One turn moves every row onto another: examples first, then more rows asked
q688: [  0  -6   9  -3   7  22  26  -4   6  -8  -6 -14  10   7   6  -1   1  -8
 -15  13  -3   0 -18  12  10]
q165: [-12  29   4   6  11  -5  20  12  -9 -21  -5   8  13  -8   7  -6 -15 -16
   9  17   7  -6 -26  12  -1]
q468: [-15   6  -7   6   2  18  27   4 -18  -3 -14   0   9  22   9   9 -10   3
  17  11  -9  -5 -11   7  22]
q725: [  0  13 -14  18 -14   6  32  10 -15 -11  -9   2   3   8  12 -15  22 -25
   7  -1   3  -4   4  13  -6]
q629: [ -6  35   0   8   6   0  24  11 -15 -19   0   7  12 -14   5  -1 -11 -15
   7  19  17  -5 -16  16  -1]
q865: [  3   0  -7  11  -4   8  42  10   4 -18 -12 -23   9  15   3  -2  29 -20
  -2  10  -2   0 -17   5   1]
q947: [ -8  24  -4  13  10  16   7 -14  -9 -14 -11 -13   7  -1   6  11  15 -16
  14  36   7  18  -7   0   5]
q78: [ -1   8   3  -2  -9  11  32  -3  13   0  -7 -11  20 -18  -3 -10  10 -27
  -7  20   8   5 -19   4   3]
q768: [  4   1 -14   4 -20   1  36   9  -3  -9 -14  -5  25  -9   4  -9   4 -16
  -9  10  -4   2 -30  14   0]
q217: [ -1  -5   9  -6  11  15  23   1   1  -7  -9 -21  18   5  -5   3   9 -18
 -15  25   2   2 -15   7   9]
q54: [-16   0  -3  14   0  25  24   5 -20  -6  -5   3  12  29   4   8  -9  -6
  13  12  -2  -7 -11   5  11]
q128: [ -9  17  -6  28  11  13  13 -12 -21 -14  -2 -15  11  -5  11   2   5 -20
   5  35   5  17  -5   3  12]
q455: [  5   9 -15   2 -12 -12  34  12  -3 -15  -9  -6  28  -2   3   0   2 -13
 -10  18   2   0 -31   4   4]
q963: [ -9  26  -5  13  11  12  12 -14 -11  -6  -3 -17   6  -8   8   0   5 -19
  14  37  -4  17  -2  -4  11]
q777: [-12  14 -10  14   6  21  17 -15  -5  -8   3  -6   8  -4  -2  12  13 -25
  11  43   6  11  -7   2   2]
q794: [ -8  -4  -2  -1   4  21  29  -3 -21  -7  -2   3   8  23   7  16  -7  -4
   7   7  -5   3  -7   9   7]
q527: [-10  31   0   6  -6  -6  20   5  -9 -17   1   6  20  -4   3  -3  -6 -25
   4  18  19  -9 -28  16  -3]
q493: [-15   8 -22  11  -7  11  26  19  -5  -8 -15   8  -5   3   4 -16   8 -26
  12   9   0 -11   2   9   2]
q404: [ -6  15 -17  21 -10   6  38  18 -10  -7 -11   6  -1   8  -1 -14  12 -21
  19  12  -1  -6   6  11  -8]
q655: [ -7  32   4   2   7  -4  32   8 -11 -23  -6  -4   3  -7   4  -3 -14 -26
  12  17  17  -2 -17   7 -11]
q980: [ -1  23 -12  14 -11   8  36  11  -9 -10 -17   2  -2   4   5 -21  14 -19
  23   9  -5 -11   6   3   1]
q507: [-14  27  -7  22   5  25  20 -15  -8 -12  -8 -19   9   0   3   6  12 -16
  20  36   3  11  -5  -1  10]
q697: [  8  -3  -9  17  -3  13  30   0  -1 -14 -15 -26  10  16   7  -3  24 -14
  -3  18  -4   7 -24  -1   2]
q140: [ -7  11 -13  14 -15   3  27   8  -7  -3 -16   8  -3   6  13 -20  18 -19
  24   6  -4 -10  -4   9   0]
q832: [-24   2   3  10 -15  22  28  -3 -17 -12  -1  -2  18  22   6   5  -6  -6
  16  10  -7   3  -6   3  16]
q936: [-13  23  -5  19   8  22  19  -7  -8 -16  -2 -17  10  -7   7   3  15 -21
  18  33   2  17  -1  -8   1]
q753: [-14  15 -16  19 -11   5  29  12  -6 -15 -24  -2  -1   8   8 -14  15 -23
  17   2  -9 -16  -1   6   1]
q728: [ -9  14 -11  21 -14   8  33  14  -3  -8 -14   2   1   4  12 -17  15 -25
  24  12  -6  -4   5   4  -6]
q222: [  5   9  -2   2 -14  13  29 -12  13  -5  -3  -9  20 -16   2  -4   6 -20
  -6  35  -2  10  -9  -1   0]
q773: [-10  39  -5   4   5 -11  23   9  -5 -18 -14   1  11  -7   3  -3 -14 -25
  14  15   5  -3 -25   5  -1]
q549: [-12   3  -2   4  -8  16  18  -2 -20  -4 -10  -5  11  26  17  13  -3   0
  21  11  -7   5 -13   7  13]
q84: [  3  10  -2  -1 -14   6  26   2  18  -7 -11  -1  11 -20   3  -8  17 -16
  -6  26  -1   4  -6   5   6]
q238: [-22   5   4   4   0  17  21  -7 -20  -8  -7 -10   8  20  13   5  -6   1
  12   7 -15  -5  -7   4  17]
q12: [-10  22  -5  21   5  31  15 -11 -16 -15   4 -12  13  -6   8   6  11 -22
  15  34  10   7  -2  -2   9]
q895: [  6  -7  -6   5 -11  11  38   5  -8 -18 -15 -26  18  13  -1   2  18 -15
  -3  18 -10   5 -15   8  -2]
q681: [-10  39   0   6   8  -1  16   5 -12 -21 -10   1  12  -7   4 -10 -13 -12
   6  21  12 -10 -26  12   3]
q544: [  1   2  -5   6 -20 -10  36   8   1  -4 -12  -2  24   5   1  -3   4  -2
  -3  14  -4   5 -29   3   6]
q346: [-20   2  -3   8   3  18  19   8 -18  -5  -9  -2  17  22  15   7 -14   1
  12   8  -7   0 -13   3  11]
q707: [-12  32   6   1   8  -8  18   2  -7 -18 -12  11   7  -8  -1  -7  -1 -18
  13  16  14  -6 -24   9  -5]
q886: [  5   5  13 -11   6  20  22  -1   9 -22  -8 -16   9   1   8   5   2 -12
  -8  18   3  -1 -26   4   5]

q777 -> q794
q507 -> q468
Now these:
q140 -> q707
q217 -> q895
q886 -> q697
q238 -> q753
q655 -> q128
q865 -> q455
q728 -> q165
q54 -> q404

